In the data rows, zero lies at 4.5, halfway between 4 and 5.
Every row has a hidden score. How much higher is the second row's score than the first row's in each pair? 7 means about the same, 15 much higher and 0 much lower.
[3 5 5 2 6 4 7 6]
[7 3 6 4 6 4 4 3] -> 1
[5 5 5 4 5 5 5 5]
[2 3 3 3 6 3 5 7] -> 15
[1 5 3 5 1 6 4 5]
[2 1 3 2 4 4 7 6] -> 9
[6 5 5 6 2 6 4 3]
[4 6 5 5 2 5 6 4] -> 12
[4 7 5 7 3 6 4 4]
[2 3 3 1 5 5 5 7] -> 12
[6 7 7 5 6 5 5 5]
[4 6 3 3 7 5 5 6] -> 10
[5 3 5 6 5 4 4 3]
[4 5 6 6 7 3 3 3] -> 10
[4 8 6 3 3 6 5 3]
[6 7 5 6 6 4 4 2] -> 7
[6 4 6 4 5 3 4 4]
[3 5 6 4 2 6 5 6] -> 7
[5 7 6 6 2 6 5 4]
[3 4 4 2 6 5 6 6] -> 12
[3 4 3 2 4 5 6 8]
[3 5 3 5 1 6 4 4] -> 5
[1 3 3 4 4 5 5 7]
[3 2 3 2 6 4 6 7] -> 6
[6 5 5 5 7 4 3 5]
[2 5 4 4 2 5 5 4] -> 12
[3 5 3 1 5 4 5 6]
[6 3 5 4 7 5 5 5] -> 1
[3 8 7 6 2 8 5 5]
[5 5 5 2 5 4 4 6] -> 11
[4 3 3 2 5 5 4 7]
[5 4 6 6 2 7 5 3] -> 2
[6 4 4 3 5 6 5 7]
[5 7 7 7 3 5 4 3] -> 10
[7 4 5 4 6 4 6 4]
[4 7 6 5 3 6 7 5] -> 8
[2 3 4 1 5 5 5 5]
[3 2 4 5 4 4 4 3] -> 7
[3 2 1 3 5 5 5 7]
[3 3 3 3 4 4 3 6] -> 9
[3 4 3 2 5 5 7 7]
[3 5 4 2 4 4 6 6] -> 9
[6 8 6 6 3 6 5 3]
[4 4 4 3 5 4 5 7] -> 14
[3 3 5 6 4 4 3 2]
[6 4 4 7 4 3 3 3] -> 4
[2 3 3 2 5 4 5 7]
[4 4 5 2 6 4 6 7] -> 4
[3 3 3 1 5 5 7 6]
[5 4 3 5 5 3 5 1] -> 7
[6 5 5 7 5 4 5 4]
[5 5 4 3 6 5 6 7] -> 7
[4 2 3 7 5 3 2 5]
[2 2 2 5 4 3 4 3] -> 10
[6 7 6 6 1 6 5 3]
[4 5 3 5 1 7 3 5] -> 8
[5 5 4 6 6 4 5 3]
[7 5 6 6 4 4 5 4] -> 4
[6 4 6 6 4 4 4 4]
[6 5 5 5 7 3 4 2] -> 9
[4 2 4 7 5 3 5 1]
[2 2 3 2 5 5 7 7] -> 7
[6 6 5 6 5 3 5 4]
[3 5 5 5 5 3 4 2] -> 12
[3 4 4 6 4 2 5 2]
[5 7 7 5 2 7 4 4] -> 0
[4 3 3 1 6 4 6 8]
[5 7 4 5 1 5 4 5] -> 4
[4 5 5 7 2 6 5 4]
[3 3 2 3 5 4 4 8] -> 12
[8 3 5 5 7 3 2 4]
[7 1 5 7 5 7 8 7] -> 2
[2 4 3 3 5 6 5 7]
[3 2 2 6 4 3 2 2] -> 11
[4 7 5 5 2 5 4 5]
[6 3 7 5 7 3 4 5] -> 7
[1 5 3 2 5 5 6 6]
[4 4 5 2 6 5 4 7] -> 2
[5 4 4 6 5 3 4 4]
[6 7 5 4 2 7 4 3] -> 0
[4 6 5 6 2 5 3 5]
[6 4 8 5 8 3 6 3] -> 7
[8 4 6 6 6 3 4 4]
[7 4 6 6 6 3 5 4] -> 9
[1 4 4 2 6 4 6 6]
[3 5 4 8 4 3 6 2] -> 6
[6 5 6 4 7 5 4 5]
[6 7 6 5 3 5 5 3] -> 7
[4 2 4 3 6 3 6 6]
[3 4 3 2 5 5 6 7] -> 5
[4 6 5 3 6 3 5 6]
[2 7 5 5 2 7 4 4] -> 3
[5 5 5 4 7 3 2 3]
[4 2 3 5 4 2 3 2] -> 10
[8 4 6 6 7 4 5 5]
[5 3 3 2 6 6 5 8] -> 8
[4 4 5 7 5 4 4 3]
[6 5 6 6 3 5 3 2] -> 2
[4 5 4 2 5 4 6 7]
[5 5 4 6 2 6 5 4] -> 2
[4 7 5 5 2 6 3 4]
[2 6 4 2 5 5 4 7] -> 12
[3 3 4 5 1 6 4 4]
[3 3 3 6 4 3 4 3] -> 12
[3 4 3 3 5 5 4 7]
[4 2 2 3 8 5 7 8] -> 5
[4 4 3 5 5 4 4 3]
[4 3 3 6 5 4 4 3] -> 7
[4 6 5 5 3 5 4 4]
[5 3 4 6 4 4 5 3] -> 7
[3 5 4 2 5 5 5 5]
[8 0 6 6 4 7 5 7] -> 0
[5 7 5 6 3 6 3 4]
[4 6 5 5 7 3 4 3] -> 14
[2 7 5 1 6 2 5 4]
[3 2 1 3 6 5 5 7] -> 0
[3 5 5 2 5 5 4 6]
[4 3 4 3 5 5 5 7] -> 5
[4 2 1 6 3 4 3 3]
[4 5 4 4 4 4 3 5] -> 7
[4 3 4 1 5 5 5 7]
[4 3 6 5 7 3 4 3] -> 10
[4 7 6 5 3 4 4 3]
[6 5 6 4 6 2 4 4] -> 7
[5 6 5 5 6 4 4 2]
[5 3 6 6 6 3 4 3] -> 9
[4 1 2 2 6 4 7 6]
[4 7 5 7 2 6 4 5] -> 4
[6 2 6 5 7 3 5 4]
[4 4 4 1 6 4 6 6] -> 8
[2 6 4 5 2 5 3 3]
[6 2 5 5 7 3 4 3] -> 4
[6 4 4 5 7 2 4 4]
[4 6 6 5 1 7 4 5] -> 2
[6 5 5 4 6 3 3 2]
[4 4 3 5 2 6 4 5] -> 5
[6 6 6 6 2 6 3 3]
[7 5 6 5 7 3 4 3] -> 11
[6 5 6 6 8 4 5 3]
[3 4 4 7 4 3 3 1] -> 13
[8 4 6 6 7 3 6 5]
[3 3 2 4 6 4 5 6] -> 13
[3 5 2 3 6 6 4 7]
[4 2 5 7 4 4 4 1] -> 9
[3 5 4 2 6 3 4 5]
[3 4 3 1 5 5 7 6] -> 4
[3 6 5 3 6 3 4 5]
[7 4 7 6 6 3 5 2] -> 1
[2 5 3 2 6 1 5 5]
[3 4 3 2 6 4 4 5] -> 0
[5 2 4 7 5 2 4 3]
[6 6 5 5 3 7 6 4] -> 0
[3 7 3 6 2 6 4 3]
[6 5 5 6 6 4 3 4] -> 6
[6 4 6 4 7 3 4 4]
[4 6 6 4 2 6 4 5] -> 5
[5 8 6 5 2 8 4 4]
[4 5 5 3 5 5 6 6] -> 14
[6 6 6 4 3 5 5 2]
[4 9 4 4 7 3 3 4] -> 14
[4 4 2 3 4 4 5 6]
[3 4 2 1 6 4 5 6] -> 9
[5 6 8 4 1 5 3 4]
[6 4 6 5 6 5 6 3] -> 5
[6 6 6 5 2 7 3 3]
[7 4 6 5 7 4 4 5] -> 11
[2 1 3 4 5 3 4 3]
[4 5 2 2 6 5 4 8] -> 0
[4 6 5 4 6 3 4 3]
[5 6 5 6 3 6 3 3] -> 0
[6 4 5 3 6 5 5 5]
[6 4 5 6 5 3 5 4] -> 10
[5 5 6 4 7 3 4 3]
[3 6 4 4 5 4 5 5] -> 8
[6 6 6 6 2 6 3 5]
[6 7 5 6 2 6 2 3] -> 7
[2 2 1 7 3 3 5 3]
[4 5 2 2 5 5 7 5] -> 0
[7 6 5 7 6 4 5 5]
[5 7 5 5 3 5 4 5] -> 8
[3 2 3 4 5 5 5 9]
[5 5 6 5 6 4 3 4] -> 6
[2 4 5 3 4 4 5 5]
[4 2 3 1 5 6 4 8] -> 0
[5 7 5 5 3 6 4 3]
[7 4 5 6 7 4 4 5] -> 7
[4 2 5 6 4 3 5 3]
[7 4 6 3 7 5 3 5] -> 0
[1 5 3 5 2 4 5 4]
[6 8 7 7 2 6 4 4] -> 0
[6 2 4 7 5 3 3 1]
[3 3 4 2 5 6 5 7] -> 7
[6 7 5 5 2 6 5 4]
[5 5 5 5 7 3 3 3] -> 14
[6 8 6 6 3 6 5 4]
[2 4 3 3 5 5 6 8] -> 15
[3 5 4 3 4 5 3 6]
[3 4 4 7 4 3 3 1] -> 10
[2 7 3 1 5 4 4 5]
[8 6 6 4 7 5 6 5] -> 0
[4 2 3 2 5 5 6 8]
[5 4 4 6 4 4 5 2] -> 7
[3 4 5 4 4 5 4 6]
[4 8 7 6 3 6 5 4] -> 4
[3 4 4 2 7 5 5 7]
[5 7 5 6 5 5 4 3] -> 4
[3 3 3 3 5 5 4 7]
[3 9 6 5 2 7 3 5] -> 4
[3 6 4 4 3 6 5 4]
[2 4 2 6 1 5 3 4] -> 10
[5 6 7 4 6 4 4 6]
[4 2 1 3 5 5 5 6] -> 7
[5 4 4 3 6 6 5 7]
[6 8 7 5 2 5 3 3] -> 7
[6 6 6 6 2 5 4 3]
[7 4 6 5 7 4 4 5] -> 7
[7 4 6 3 7 3 5 4]
[8 4 5 5 6 5 4 5] -> 2
[3 5 3 3 5 5 5 5]
[4 5 3 2 5 6 5 6] -> 4
[4 4 4 3 6 3 4 7]
[4 7 6 7 2 5 5 4] -> 4
[5 5 4 5 5 5 6 4]
[1 4 3 2 5 4 6 5] -> 15
[4 5 4 3 6 5 5 7]
[3 3 2 7 5 3 2 3] -> 12
[1 5 4 4 2 5 3 5]
[3 5 4 4 2 7 5 4] -> 0
[5 4 4 7 4 4 5 3]
[5 4 2 6 4 4 5 3] -> 7
[5 4 5 5 4 4 5 3]
[2 3 3 7 4 2 2 2] -> 15
[4 6 6 6 2 5 3 3]
[4 6 6 5 2 6 5 5] -> 5
[6 6 5 6 3 7 3 4]
[4 3 3 6 3 2 6 1] -> 15
[3 3 3 4 5 5 6 5]
[3 4 4 1 5 5 4 6] -> 7
[5 2 3 8 3 4 4 2]
[4 5 3 3 5 4 7 6] -> 9
[7 4 6 5 5 3 4 3]
[3 2 2 2 6 5 4 7] -> 10
[8 3 6 5 7 3 5 4]
[4 3 5 5 5 4 5 2] -> 12
[3 3 1 3 5 5 4 7]
[4 5 6 5 2 7 3 5] -> 2
[4 2 3 8 4 2 4 1]
[5 7 4 5 3 6 5 3] -> 0
[4 5 5 5 4 6 5 5]
[5 6 7 5 8 3 5 5] -> 11
[2 4 3 2 4 6 7 6]
[2 4 3 1 5 4 4 8] -> 10
[4 6 4 7 2 7 4 4]
[3 4 3 3 5 4 4 7] -> 14
[3 6 4 4 2 6 4 4]
[3 5 5 5 1 6 5 4] -> 7
[6 3 7 7 7 3 5 5]
[4 4 4 7 4 2 4 3] -> 12
[3 3 3 3 4 6 4 8]
[3 2 3 3 5 5 4 6] -> 9
[4 6 6 3 5 3 3 5]
[6 6 5 5 6 2 2 3] -> 6
[5 5 5 4 2 7 6 4]
[4 5 4 2 2 6 5 5] -> 10
[1 3 3 2 5 3 6 5]
[3 3 4 3 5 4 3 6] -> 2
[3 4 3 2 3 5 4 6]
[5 7 5 5 2 6 5 4] -> 2
[6 8 5 5 6 3 5 3]
[7 2 4 6 4 8 7 9] -> 0
[5 6 5 5 7 2 3 3]
[5 6 7 4 7 3 5 3] -> 5
[4 3 4 6 5 2 5 4]
[6 7 5 6 3 6 3 2] -> 0
[3 6 3 5 2 5 4 4]
[1 6 3 1 5 3 5 6] -> 14
[7 5 6 6 7 3 2 5]
[4 4 3 3 4 3 5 6] -> 12
[6 6 7 5 6 3 4 3]
[6 7 7 5 2 8 5 3] -> 0
[6 4 5 5 7 3 4 5]
[6 6 7 5 7 3 4 2] -> 7
[7 3 5 6 7 3 4 4]
[5 6 4 5 1 7 4 3] -> 3
[5 4 5 6 6 3 6 4]
[5 6 6 6 2 7 3 3] -> 0
[4 6 7 5 3 6 4 4]
[3 4 3 3 5 4 5 9] -> 12
[7 6 6 7 2 5 5 1]
[4 4 5 6 5 3 4 4] -> 15
[5 5 3 4 2 6 5 5]
[6 3 6 4 7 4 4 5] -> 9
[7 3 5 5 7 3 5 4]
[5 7 5 5 2 6 5 3] -> 5
[5 6 4 2 5 5 6 6]
[4 2 3 7 3 3 4 3] -> 12
[5 5 5 4 7 4 5 5]
[3 2 2 1 6 4 7 7] -> 10
[5 4 5 3 5 6 5 7]
[5 7 4 2 6 3 4 3] -> 12
[2 5 5 4 2 6 6 4]
[4 4 5 5 5 4 3 3] -> 7
[3 2 2 2 6 5 5 6]
[5 4 5 6 5 4 3 3] -> 6
[2 4 4 3 5 4 6 6]
[5 2 3 7 4 2 3 2] -> 6
[3 2 2 2 5 5 5 6]
[5 3 5 6 5 3 4 2] -> 7
[8 4 6 5 7 5 5 5]
[7 3 7 5 7 2 5 4] -> 14
[5 5 5 4 6 5 3 2]
[7 5 6 5 7 4 4 4] -> 6
[5 4 4 6 4 3 4 2]
[3 4 7 6 2 6 4 5] -> 5
[4 4 2 3 5 5 5 7]
[6 4 6 7 4 4 5 3] -> 6
[3 3 3 3 6 5 6 6]
[5 6 4 5 2 6 3 5] -> 2
[7 0 5 6 4 7 6 7]
[2 3 3 2 6 5 5 7] -> 15
[6 3 4 4 7 2 6 5]
[3 5 5 7 4 4 2 2] -> 8
[3 4 1 2 5 5 5 6]
[5 3 4 4 5 6 7 8] -> 2
[3 3 4 8 4 4 2 2]
[7 3 4 6 7 4 4 4] -> 1
[5 6 6 5 3 6 4 4]
[5 6 6 5 5 4 5 3] -> 10
[5 6 6 5 2 5 4 2]
[7 6 6 5 6 4 4 3] -> 6
[4 6 5 4 2 5 5 4]
[7 4 5 5 7 3 3 4] -> 6
[7 3 3 5 7 3 5 4]
[6 0 4 6 5 7 6 9] -> 2
[3 4 5 2 5 5 4 7]
[7 4 5 5 7 4 4 3] -> 2
[6 5 6 5 8 4 5 4]
[5 7 5 8 3 4 3 2] -> 9
[6 3 6 5 7 3 3 3]
[6 4 7 5 6 3 6 4] -> 7
[2 4 2 2 5 4 4 6]
[5 3 4 7 5 4 3 3] -> 2
[5 2 6 5 4 4 5 4]
[3 3 4 7 4 3 5 4] -> 12
[6 5 5 5 4 4 1 3]
[6 4 6 4 5 5 3 3] -> 5
[8 3 5 4 6 5 5 5]
[5 1 2 2 5 5 6 6] -> 12
[7 3 6 7 6 4 6 4]
[3 6 4 2 5 4 6 5] -> 13
[4 5 3 3 4 3 4 7]
[5 7 5 5 2 6 5 5] -> 0
[4 5 5 5 6 4 3 3]
[3 5 1 2 4 4 5 6] -> 9
[3 5 3 2 5 5 7 7]
[7 5 4 7 5 5 4 3] -> 1
[1 8 3 3 6 1 4 3]
[4 8 6 2 6 2 4 4] -> 1
[2 6 4 4 1 6 5 6]
[4 5 4 3 6 4 5 6] -> 7
[3 3 2 3 5 5 6 6]
[6 4 5 5 8 4 5 4] -> 4
[7 4 5 5 7 3 5 5]
[2 5 4 1 6 4 5 6] -> 13
[5 4 5 7 4 3 5 4]
[6 4 7 5 7 5 6 5] -> 2
[4 2 4 7 3 4 4 3]
[7 6 4 4 5 4 5 6] -> 2
[3 4 3 2 4 5 4 5]
[2 4 2 2 4 3 3 6] -> 12
[5 4 5 7 5 4 4 2]
[5 2 3 6 3 3 3 3] -> 9
[5 5 7 5 7 2 4 2]
[1 3 5 6 4 3 3 2] -> 12
[6 4 5 7 5 3 4 3]
[3 6 5 4 2 6 3 5] -> 7
[5 4 3 2 5 4 4 7]
[6 6 5 6 1 5 4 3] -> 4
[5 7 5 7 2 4 4 2]
[3 2 3 7 4 2 3 2] -> 14
[9 4 6 5 8 3 3 5]
[8 4 5 5 6 4 4 3] -> 7
[3 3 2 3 6 5 6 7]
[2 2 3 5 4 3 4 2] -> 12
[5 6 3 4 1 6 3 5]
[4 7 6 5 2 6 2 5] -> 9
[3 3 3 1 5 4 5 7]
[6 4 3 5 7 5 4 3] -> 1
How far apart are the two rows of each pair, measured in a hidden way? 0 means very close, and 12 very far.
[1 5 7 5 3 5 4 5]
[5 7 4 3 7 6 4 6]: 11
[5 4 4 6 5 5 5 1]
[4 3 2 4 3 5 5 5]: 2
[5 3 6 6 4 3 4 3]
[6 5 3 4 3 4 4 6]: 12
[5 2 4 5 4 5 5 2]
[7 5 5 4 3 3 6 3]: 5
[6 4 6 5 5 2 3 4]
[3 1 4 6 4 4 4 3]: 7
[8 6 5 4 4 2 5 4]
[4 2 5 7 3 3 6 2]: 12
[4 2 3 5 3 5 5 2]
[3 5 2 5 4 6 4 7]: 8
[4 2 3 6 2 4 5 2]
[3 3 1 6 3 5 4 5]: 4
[6 3 3 5 5 6 5 3]
[7 5 6 3 4 2 5 4]: 1
[2 5 5 4 5 7 5 6]
[9 6 4 3 4 2 4 5]: 11
[3 5 3 3 7 7 4 6]
[4 3 3 4 4 4 5 4]: 4
[2 0 5 8 0 4 6 1]
[5 6 6 3 6 4 2 7]: 12
[3 5 2 4 4 7 3 6]
[6 4 3 3 7 6 3 5]: 2
[6 6 6 4 6 3 4 5]
[5 4 3 3 6 5 4 5]: 0
[2 1 5 7 0 4 5 2]
[5 4 2 6 4 4 5 5]: 10
[4 5 6 5 5 4 3 5]
[3 3 3 5 3 6 5 5]: 1
[2 6 5 4 4 7 4 6]
[5 4 3 5 4 5 4 4]: 0
[0 5 6 4 4 7 5 5]
[4 5 6 6 4 4 5 4]: 3
[1 6 5 4 4 7 5 6]
[5 3 6 5 1 2 4 4]: 1
[2 5 3 5 2 7 4 6]
[7 3 5 6 4 2 5 2]: 8
[4 5 2 4 5 6 4 6]
[4 5 4 4 6 5 4 5]: 5
[5 6 3 4 7 6 3 6]
[5 4 3 4 5 5 5 3]: 6
[3 4 3 6 3 5 6 4]
[4 3 4 5 4 4 6 3]: 3
[6 3 4 4 8 5 5 3]
[5 4 3 6 5 5 5 3]: 4
[4 5 4 3 7 7 3 6]
[5 8 8 5 5 3 4 6]: 1
[5 3 3 5 4 6 6 2]
[3 7 3 4 7 7 3 8]: 8
[4 3 3 5 3 5 4 3]
[7 4 6 4 4 3 6 3]: 2
[6 6 2 3 7 7 3 7]
[4 7 6 3 6 6 4 6]: 7
[6 7 3 2 6 7 4 7]
[6 6 5 4 5 3 4 5]: 8
[7 5 3 5 5 4 4 6]
[5 5 4 3 5 5 4 6]: 3
[3 3 4 4 5 5 5 4]
[2 2 5 6 4 5 4 4]: 2
[4 6 4 2 8 6 3 7]
[4 7 5 3 7 6 3 8]: 2
[6 3 5 5 3 1 4 4]
[6 5 4 3 5 3 3 6]: 7
[4 4 3 4 5 5 3 5]
[6 5 6 5 4 2 6 2]: 6
[2 2 3 7 2 6 5 1]
[3 3 5 6 4 4 6 3]: 3
[3 7 7 4 6 6 5 5]
[5 6 3 5 5 4 4 6]: 6
[5 5 4 6 5 4 5 5]
[6 4 4 4 6 4 5 4]: 1
[4 2 5 6 2 5 6 2]
[2 1 4 7 0 4 5 3]: 2
[4 5 3 7 3 5 5 5]
[6 6 4 2 7 6 4 7]: 4
[5 2 6 7 1 2 5 3]
[3 7 6 4 8 6 5 6]: 4
[6 3 6 6 1 2 7 1]
[4 7 7 5 6 3 4 4]: 4
[5 5 3 2 6 6 4 6]
[3 2 4 5 2 4 5 4]: 10
[7 5 6 5 4 3 5 3]
[5 3 3 4 5 5 4 5]: 1
[3 1 7 8 1 2 6 1]
[4 2 6 7 4 3 6 1]: 2
[4 3 4 5 4 5 4 4]
[4 4 5 6 4 4 6 2]: 4
[6 5 6 5 3 2 6 3]
[3 4 7 4 5 7 6 2]: 4
[4 4 5 5 3 3 4 5]
[3 4 4 5 4 5 4 5]: 0
[5 6 6 4 6 4 3 6]
[5 4 5 5 4 4 6 4]: 5
[8 6 5 4 2 2 5 4]
[2 5 2 6 3 6 4 8]: 3
[4 4 4 4 4 4 4 4]
[5 7 5 3 4 5 3 8]: 10
[3 3 3 6 3 6 4 3]
[4 4 2 6 4 5 5 5]: 1
[5 3 2 4 6 5 4 5]
[6 4 4 5 2 4 5 4]: 3
[3 6 4 5 4 5 4 7]
[3 8 4 2 5 6 3 9]: 6
[5 6 5 4 5 4 3 8]
[4 5 2 3 6 6 3 6]: 0
[4 3 3 5 4 5 4 4]
[5 3 2 5 4 6 6 3]: 1
[7 5 5 5 4 3 6 3]
[5 5 3 3 4 6 3 6]: 7
[6 6 4 3 5 4 3 7]
[7 4 5 6 5 2 6 2]: 11
[4 6 5 4 7 5 5 5]
[6 4 3 3 5 5 6 3]: 2
[5 5 3 5 4 5 5 5]
[4 5 5 3 6 7 4 5]: 2
[5 5 3 4 5 4 4 6]
[3 1 4 7 2 4 6 1]: 12
[6 6 5 4 5 3 4 5]
[5 5 2 2 8 6 3 6]: 2
[4 6 7 6 6 3 4 5]
[8 6 6 4 6 2 4 4]: 7
[8 5 7 4 5 2 5 3]
[4 6 2 4 4 7 5 7]: 8
[4 4 3 4 2 5 4 4]
[4 1 6 7 3 3 6 1]: 12
[5 4 5 4 4 3 5 4]
[4 5 3 4 6 6 4 4]: 5
[3 5 4 4 7 7 3 6]
[4 2 3 5 3 6 6 3]: 5
[5 4 5 5 6 4 5 2]
[4 3 5 5 7 5 6 3]: 4
[5 6 4 5 4 4 5 5]
[4 4 3 3 5 6 4 5]: 1
[6 6 5 4 6 3 4 5]
[3 7 3 4 6 6 2 8]: 6
[6 6 4 2 7 4 3 6]
[4 3 4 6 2 6 6 3]: 6
[5 2 3 5 3 6 6 2]
[6 6 6 2 7 3 3 6]: 4
[4 3 3 4 5 5 4 4]
[3 1 5 7 1 3 6 2]: 9
[8 5 6 4 3 2 4 4]
[4 6 6 3 8 5 4 6]: 6
[5 3 1 4 5 5 3 5]
[4 3 2 5 5 5 4 4]: 5
[6 4 6 5 2 2 5 3]
[5 3 4 5 1 4 4 3]: 3
[6 4 7 6 4 1 5 3]
[5 2 4 5 4 4 4 4]: 3
[2 5 6 4 6 7 5 5]
[5 4 3 4 6 6 5 4]: 5
[4 4 1 5 4 5 3 6]
[4 3 5 5 3 4 5 3]: 9
[5 4 6 5 3 3 5 3]
[2 8 7 4 5 6 5 7]: 4
[7 7 6 2 8 3 4 6]
[4 1 2 5 5 5 4 4]: 7
[5 5 6 4 7 4 4 4]
[6 6 7 4 7 2 4 6]: 1
[3 3 3 5 3 5 4 5]
[7 4 4 4 6 5 5 4]: 3
[3 2 4 7 1 5 6 2]
[2 7 7 5 4 6 5 6]: 5
[5 6 8 5 7 2 4 4]
[5 7 6 4 6 4 3 6]: 9
[5 5 2 4 6 4 4 5]
[3 2 4 6 4 5 5 3]: 9
[4 6 2 2 8 6 2 7]
[4 3 3 4 7 5 4 4]: 10
[4 3 6 6 5 4 6 2]
[6 4 5 4 8 4 4 4]: 7
[4 3 5 5 4 5 7 2]
[2 4 6 3 5 7 5 4]: 2
[3 3 6 6 6 4 5 2]
[2 6 6 5 2 6 5 6]: 12
[5 3 2 3 6 6 4 5]
[4 3 5 6 3 4 6 1]: 8
[3 4 4 7 2 5 6 2]
[5 6 6 4 5 4 5 5]: 4
[4 7 9 3 6 4 6 4]
[4 3 4 5 6 4 3 5]: 2
[3 5 2 3 5 7 4 8]
[2 4 3 4 4 7 4 5]: 5
[4 6 7 3 6 4 4 6]
[5 4 3 4 6 5 3 5]: 4
[4 5 2 5 3 5 4 6]
[5 2 2 5 6 5 5 4]: 9
[5 2 7 6 2 2 5 3]
[3 4 3 4 3 5 4 5]: 8
[5 4 2 5 3 5 4 5]
[7 7 6 3 6 3 4 6]: 0
[5 2 5 6 2 2 6 2]
[8 6 7 5 4 2 5 3]: 10
[4 6 6 3 6 6 4 7]
[4 5 4 3 5 4 4 7]: 1
[3 5 4 3 6 7 4 6]
[2 9 5 3 4 6 3 9]: 8
[4 6 5 3 8 6 5 6]
[4 2 4 6 4 5 6 3]: 6
[5 3 2 4 5 5 4 5]
[5 7 2 4 5 6 5 7]: 7
[4 1 4 6 4 3 5 3]
[6 3 1 4 2 5 4 5]: 12
[6 4 6 7 3 2 5 2]
[7 5 4 4 8 4 5 4]: 3
[3 3 4 5 3 5 5 5]
[5 6 4 6 5 4 4 6]: 7
[2 4 2 5 5 6 4 6]
[7 5 3 3 6 6 5 4]: 7
[4 4 3 4 6 5 4 5]
[2 5 4 4 4 6 4 6]: 1
[4 1 6 6 1 4 7 1]
[2 5 9 4 3 4 5 3]: 2
[4 2 5 5 3 5 6 2]
[4 5 4 7 2 5 6 4]: 8
[6 7 6 4 7 3 3 6]
[6 5 6 4 5 3 4 5]: 3
[8 6 7 5 4 1 5 4]
[4 3 6 8 3 3 5 1]: 9
[4 3 2 5 6 6 3 4]
[4 3 5 6 1 2 5 3]: 5
[4 2 5 5 4 4 4 3]
[3 5 6 5 5 4 3 5]: 4
[4 1 5 8 2 3 6 1]
[4 3 5 7 4 5 6 1]: 4
[5 3 2 4 3 5 5 5]
[8 6 4 2 5 3 4 5]: 6
[2 6 7 4 7 6 5 5]
[6 4 4 4 4 5 5 4]: 8
[4 5 4 4 8 6 5 4]
[6 4 6 6 4 2 5 2]: 1
[3 6 2 3 7 7 3 7]
[3 4 7 5 3 3 5 5]: 12
[4 4 3 6 3 5 6 4]
[5 7 8 3 6 4 3 6]: 3
[4 8 7 4 7 6 4 6]
[3 8 6 4 3 6 4 7]: 4
[0 6 6 5 4 7 4 7]
[7 5 3 5 6 4 4 4]: 6
[5 5 3 4 8 5 4 5]
[0 7 7 5 5 7 4 6]: 3
[4 6 2 4 6 6 3 8]
[5 4 3 4 5 7 5 4]: 5
[7 5 5 2 6 3 3 4]
[6 3 4 2 5 5 4 5]: 2
[6 4 4 4 6 4 5 4]
[3 4 3 5 4 6 4 6]: 2
[4 3 2 5 3 6 4 4]
[4 3 5 5 6 5 5 2]: 9
[5 6 5 2 8 6 5 5]
[7 5 3 4 6 5 4 5]: 6
[7 5 5 5 5 2 4 5]
[4 2 5 6 2 4 5 2]: 7
[5 3 1 5 6 6 4 4]
[5 6 9 4 4 3 5 3]: 5
[4 4 5 6 4 4 6 2]
[6 5 5 3 8 5 4 4]: 6
[4 7 4 4 7 5 4 6]
[6 3 3 4 6 4 4 4]: 3
[2 6 7 3 6 6 4 6]
[4 2 5 6 3 4 6 2]: 5
[5 3 2 4 6 5 3 5]
[6 5 3 4 4 5 6 4]: 2
[6 4 6 6 1 3 6 2]
[4 6 2 4 5 8 3 7]: 12
[3 3 4 4 3 5 4 5]
[4 7 4 5 5 6 4 8]: 9
[6 4 5 6 3 2 5 3]
[6 4 2 4 6 4 3 6]: 6
[5 5 4 3 7 6 5 5]
[7 7 5 2 5 3 4 6]: 6
[3 5 7 5 7 4 5 4]
[7 4 4 4 7 4 5 3]: 8
[7 5 6 4 5 2 5 4]
[2 4 1 6 1 6 4 6]: 5
[6 2 3 4 4 5 5 4]
[4 7 6 2 5 6 3 7]: 6
[2 6 3 4 7 7 3 7]
[4 4 3 5 3 4 4 5]: 1
[4 3 5 5 3 5 5 3]
[7 5 5 3 3 2 5 5]: 6
[4 6 3 3 7 7 3 8]
[3 6 5 5 6 7 5 4]: 7
[7 4 5 4 5 2 3 5]
[6 5 5 4 4 2 4 6]: 0
[6 5 3 2 6 6 3 6]
[2 2 3 6 3 6 5 4]: 12
